One turning vector, and how many steps it has turned:
The counts run from 0 to 672.
[  2  13  -9  -1  -6  21  -8  -3  -4 -13  12   3   1   8  20  -1  -7   3
  12   1   2  -1  -2  19   2   7  -3  -8   5  12   6   9   0  -7  16   3
   9  -6   0  14  -8  -3  -6 -11  21  15 -10 -17 -16  -8  -9  -3]
281
[-12  -2  -7   4  -4   1 -17  -1 -11 -12  12  -6  -7   9  14   2  -6   0
  -8 -11 -15   1   8   7  12  14 -12 -18   5  -4  11   0   2  -6  17  -5
  12  -3  -6  -8   6  12  -4  -9  10   8  -9 -10 -15  -6  10 -14]
131
[  1   8   3  -8 -11  15 -28  -1 -11  -7   1   1  -2   5  20  -4   6   9
  13  -4   2   3   9  15   2   8 -16   1 -11  -2   4   6  -1   8  -9  -4
   4  -7   0  10  -6  12  -6 -18   3   1  -8 -15 -18  10  -1   5]
635
[  3   8  -3   4  -8  16 -19 -10  -8 -12  17   0  -2   5  15  -3  -5   3
 -15   6  -4  10  -5  17  -5  16  -5  -5  -1   5  -1   9   0  -7  16   0
  -3  -3   0   3   1   0  -4 -19   6   4  -6 -15 -16 -19   7 -11]
486
[  0   1   8 -22  -9  15 -29   2  -3  -3   5   5  -4  10  14   3  -7   9
  12   3  -8  11   3   6   5   8  -7   1 -14   5  -2  14  -3  -8  -2  -9
   3  -1 -19  11  -6   2  -3 -17   4   7  -3 -11  -5   4  -3 -16]
413
[  2   0  19  -6 -10   8 -27   5 -11 -13   4   3  -8  11  11 -11  -1   2
   0  -4  -7  13   6  15   5  10 -10 -11 -12   0   4   1 -11  -1   2  -3
   2  -1 -12   7  -4   2   7  -1  17  10  -1 -12  -9   5  -6   9]
637
[  4  -4   1 -16   4   5 -18   5   1  -7   7   2  -8  14  16   1  -6   8
  11  -9   2  -3   1  13  17   3   2  -1  -5   1   0 -17   8 -19 -12  11
  16   1 -17   5   5   4  -5  -2  10   8   6 -16   0  15 -15  -2]
300
[ -5  -1  -4 -12   6  -2 -14   4  -5  -3   4  -9 -33   8  11   4  -1  13
  18 -17   9  -7   6  11  20   2  -7  11  -1  -2  -9   3  -2  -2   1   5
   2   7  -6   0   3   3 -15  -8   3   2   3  -8 -17   2   1 -13]
349
[  6   3   7   6  -6   4 -16  -8   2 -20   5   1 -15  12   5   0  -1   4
  -6  -5   9  -1 -11  14   9  12   1   0   5   3  13 -14  10  -6  -5  -5
  21  -1 -10  22  10  -8  -3  -9  20  17  -1   4  -6 -11   5  -3]
362
[ -7   0   2  -9 -14   7 -29  -1 -11  -7   1  -4 -16   6   8  10  -7  15
  11  -4   2   5   3   7  -1   5  -5  -3  -5   2  -3  14  -4  -2  22  -6
   7  -5 -12   1   2   4   5  -8   2   7  -6 -13  -9 -12   3 -20]
659
[ -8   0  -4  -8   1  -4 -23  -1 -13  -3   7  -8 -20   9  13  -3  -2  13
   3  -6   5 -19   2   0  18   5 -16   5  13   1   3  -1   1 -10  -7  -1
  10   6   8   4   7   4 -13  -9   6   5 -12  -9  -9  10   9  -9]
554
[  6  -1   1  -8  -9   4 -13  -3  -1  -9  17   6  -6  11  16   3  -4  -1
   3  -7 -11   7   4  16   1  14  -3  -7 -13  -5   2  10   2   0   5 -18
   1   2 -15  12  -1   1 -11 -23   8  12  -3  -4  -7 -12  -2 -21]
588
[-10   2  -1   1  -4  11  -7  -8  -1   0  -5  -5 -10   3  11   9  -2   8
  -4 -13   8  -3   4  20  17  11 -16   7 -13 -12   1  -2  -2  -8   7   2
   2  -8  -9 -12  10   8   0 -10   3  -5  11 -13 -14  14   5 -19]
224
[ -3  -6  -2 -11   7  -7 -12  -2  -6  -3  12 -11 -34  11  15  -3  -8  13
  12 -16   8  -8   3   6  15   1  -2  13   8  -2  -9  -5   3  -7   7   5
   5   6  -7   9   6   6 -14 -13   9   3   6  -5 -13   4   3   3]
348
[ -2   8 -10  -3   3   5  -1  -3  -5  -7  17  -6 -10   5  15   5 -11   9
  -3 -10  -5  -1 -11   5  15  13   5   4  20   8   1  -8  14  -9  -6  13
  14  -5 -14  12  10   9 -14 -15  12  -3   8  -4 -11  -2   4  -7]
276
[ -4   1  16  -1 -10   7 -19  -9  -3   5   3  -5  -7  11   4   6   1  11
  -5  -4  11   1   2   9   8  10  -5   5  -1   2   3  -3   1   1  -7 -23
   0  -3 -18  20  11  12   5 -16   7   7   6  -9  -1   5   8 -18]
539
[ -2   2  -8 -17  -1   2 -11   6  -7  -6  19  -1 -14  12  23   1  -3   6
   1  -2  13   1  -7  16   9  12  -9  17  -2  -6 -16  -2   1  -5  -5   5
  -9   8  -5   4  -1  -2 -10 -16   4   3  21 -10 -12   5   2  -7]
594
[  7  -6  -1   1  -9  -4 -31  -1  -4 -17   5  -6 -23  17   9  -7  -4  -3
 -13  -4  16   1  -9   4  10   8  -1   0  -5  -3  -3 -14   5  -3   3   5
   8   4  -6  -3   7  -7  -1 -11   7  19   6   1 -14  -5  -1  -1]
465
[  4   1   0  -9  -3  -1 -19  -3  -6  -2  -1  -7 -18  10  14 -12 -10   8
  -2   0  12  -4   0   8  10  18 -18   8 -13   4   4   9  -4   1 -13  -8
  -3  -5   1   7   3  -4  -5 -21   5  -2  10  -8 -17   2  15 -13]
666
[  3  -1   4   1   1  14 -15  -1   0 -14  12  -1 -10  11   1  -2   0   4
  -3 -16   5  15  -2  24  18   1   2   1   9  14   3 -13   1 -12   7   7
   4  13 -15   6  -2  -8  -6 -16  17   9   7  -5  -6   5 -12  -4]
394
[  2   3   7   3  -3   6 -15  -7  -2  -8  16   0 -13  16   4 -12 -14   0
 -23  -7 -10  13  -6   9  12  14   6 -11   4  20   3  -3   6 -11   1  -1
  -6  -1 -14  12  10  -5  -2 -11  17   7   8  -7  -9   0  -2  -7]
69
[-10  -2  -4  -4  -1  -7 -17  -4  -6   2   4  -6  -8  10  26  -6 -15   7
   3  -9   7  -4  10   9   4  10  -9 -15  -3  -7   0   2   6  -5  19   2
   2 -15  -1  -8   2  12  -2 -16   7  -4   5 -18 -18   6   1  -4]
549
[ -7   2   3   0 -12   8 -23  -8 -16 -12   4 -11  -8  12   3   2  -8  11
 -10   4  10  -4 -19  -1  10  11 -10   5  12  -1  -5  -7  -4 -13  13   1
   7 -11 -13   6   4   5   7  -7  17  11   5  -5  -1   2  12   4]
110
[  0  -3   9   3 -13  11 -19  -6  -8  -9   1  -6  -4  12  -1  -4   1  11
  -5   1  17   1 -15   8  12   9  -3   3   0   8  12 -16   4  -8  -9  -9
  17  -5 -14  16  12   1   5 -15   6   8   1  -5   2   9   9  -7]
537
[ -7  -2  -1 -10 -14   9 -18  -1  -8 -11   2   0  -4  16  13 -10 -12  -4
   0  -2  -3  16  -7  12  11   6  -4  -6 -13   2   3  -2   9  -9  13  -1
   3 -11 -16  -3  -7  -8   5 -20  12  12   8 -10 -13  12  -5   3]
416
[  5   1  -7  -4  -9  28 -10   5 -10 -19  15  -6   0  19   2  -1  -8   7
   2  -6  -1   3  -7  12   6   7   1  -8   1  11  -5  -1  -4 -15  12   1
   6  -2 -13   5  -3   6  -2   5  18  19   2 -13  -4  -7   3   2]
283
[  0  -8   4  -6  -3   7  -7  -6   9   2  -6  -6 -12  14  11   1  -6   6
  18 -14  14  -3  12  11  10   9  -7  -2 -26  -6   3   0   5  -2   5 -10
   4  -9 -19   2   6  10  -5 -18   7   1   9  -9 -15   2  -1 -17]
121
[-13  -1  -4   2   3  -5   1  -4  -8  -9   3 -13 -20   8  10   6 -16   5
  -7 -13  -4  -2  -7   6  18  12   4  -4   5  -1  -2  -7   8 -16   1   3
  15 -12 -16   2  16   9   6   4  21   7  17  -7  -7  -2  11 -12]
449
[ -4   0   1 -10   1  17 -15   0   0   2   8  -2   8  10  10  -2  -9   8
  -6  -4  -4  13   4  18  12  15 -10  -5 -12  14   6   7  -4 -15   6  -8
  -8   0 -10   1  -2   2  -4 -21   6  -4  10 -18  -4   5   1 -27]
619
[  6  -8  -2  -5  -5  15 -11   6 -14 -16  19 -18  -7  13   5  -2  -4  13
  13 -11   5  -4   1   3   5  11  -4  -1   0  -2  -2  -3  -4  -2   6  -8
  15  -8 -15  12   3  21  -5  -4  17   9  -5  -2  -5 -11  14   3]
458
[-14   8  -8  -4  -6   9   1  -1  -2 -15   6   4 -13   8  11   6   0   8
   7 -16  -7   0   2  22   3   6   3  -9   7  -9   6  -8  15  -6  18   6
  13  -5  -9   2   3   0 -12   1  10  17   7  -9 -16  -9  -4  -3]
479
[ -3  -4  -1  -2 -12  -6 -17   2  -9 -18   2  -7 -13  14   5 -16 -10   3
  -9  -5   0  11  -3  12  12  16  -7 -10 -11   2  10   1   3  -3  13   1
   3 -10  -5  -7   1 -14   4 -14  11   8  10  -6 -15  -6   6 -11]
242
[  0   1  -5  -8   0  19 -20   3  -6 -13  16  -4   7  15  18  -6  -3   4
   1   3  12  -7  -5  12   9   8  -5  -4  11   3   5 -16   4 -19  -3   7
  21   5  -2   6  -4   2 -10  -6  11  12  -2 -12  -1   9  -4   5]
505
[  3   3  -8  -1  -4   9  -6  -7   2 -13  21  -1  -3   1  19  -7  -5  -8
  -9   2  -9  12  -5   8   0  20   2  -1   1  -5   5 -13  17 -11  -5  -6
  14  -8  -9  16   4  11  -3 -23  15   8   3  -4 -11  -9   9   6]
164
[  0   6  -3  -2  -5  13 -25  -3  -9  -8  15  -1  -5   1  10   7  -2  11
  -5   4  -6   9  -2  17  -2  14  -9  -2   1   3  -6  14  -2  -6  12  -1
  -1   3  -3   4   0   2  -4 -13   2   8  -3 -14 -13 -20   7 -21]
485
[ -6  -2   8   3  -7  -6 -15  -8  -6  -6   0   1  -8   8  11  -1  -8   5
   6 -18 -13   9   7  19  13   7   0 -16  -1   5  11  -1   9  -1   7   8
   8  -8 -14  -1  11   4  -6 -13   9  -7   0 -11 -10  11 -16 -17]
99
[-12   3  -1  15   5  -6 -10  -9  -5  -6   0  -3 -13  -3  17  -2  -3   8
  -8  -4  11  -7  -3  20  10  16  -5  -5   7  -4   5 -14   3 -15  -3  10
  19 -14   2   5  17  12   5  -3  21  -2   5 -11 -14   5   8   5]
227
[ -7   2   5  -1  -7  -5 -19  -8  -4   3  -5   6 -11   6  18  -2  -8   8
   6 -13  -3   2   3  20   9   8   0  -7  -2   4   4   4  10   0   1   7
   6  -9  -6   7  11   0  -7 -23   0 -10   2 -14 -13  16 -16 -19]
98
[ -1  13  -7  -6   4  15  -8   2  -5  -4  15   0   0   3  17  11  -4  12
  12  -2  -8   0   2  18   8  13  -1   2   7  12  -3  15  -4  -5  -1   1
   6   2  -9  15   1  13 -14  -5  12   3  -4 -13 -12  -9  -2 -25]
279
[ -8   4  -2   4  -8  15 -28   5  -9 -14   9  -2  -8   4   9  -6   8   4
  -3  -4   2  12   2  17  11   5  -3  -6   5  11   7 -14   5  -7  -4   0
  18   6  -2   3  -3   6   6  -2  11  20  -7 -16 -10   2   0   7]
85
[  6  -1  -3 -12  -1  -2 -21  -5  -5 -11  16  -1 -10   3  19   2  -4   5
  -2   2   1  -1  -7  -3   4  13   1   6   6   1   3  -8  12  -6 -19  -7
  17   4  -4  20  11   5 -12 -20   6  10  -7  -2  -7 -10   7 -11]
585
[  1   3 -11  12   3   2   2  -9   4 -11   4  -2 -14  11  22   0  -8  -9
   3  -8   7 -11   0  16  19   4   2 -10  -8   0   6  -3   1  -9   2   1
  16  -4  -6   6   6   2   1 -12  22  17  -4  -5 -19  -1  -4 -15]
250
[-13   2  -1  -9   4  15  -6  -9   4   5  12   3   4  13  14  -2 -18   0
 -10  -4  -3   7   6  16  12  15  -9  -6  -6  11   0   8   2 -16  10 -10
 -10  -6  -7   3  -1   1   0 -21  16  -2  11 -17 -12   6  -3 -12]
620
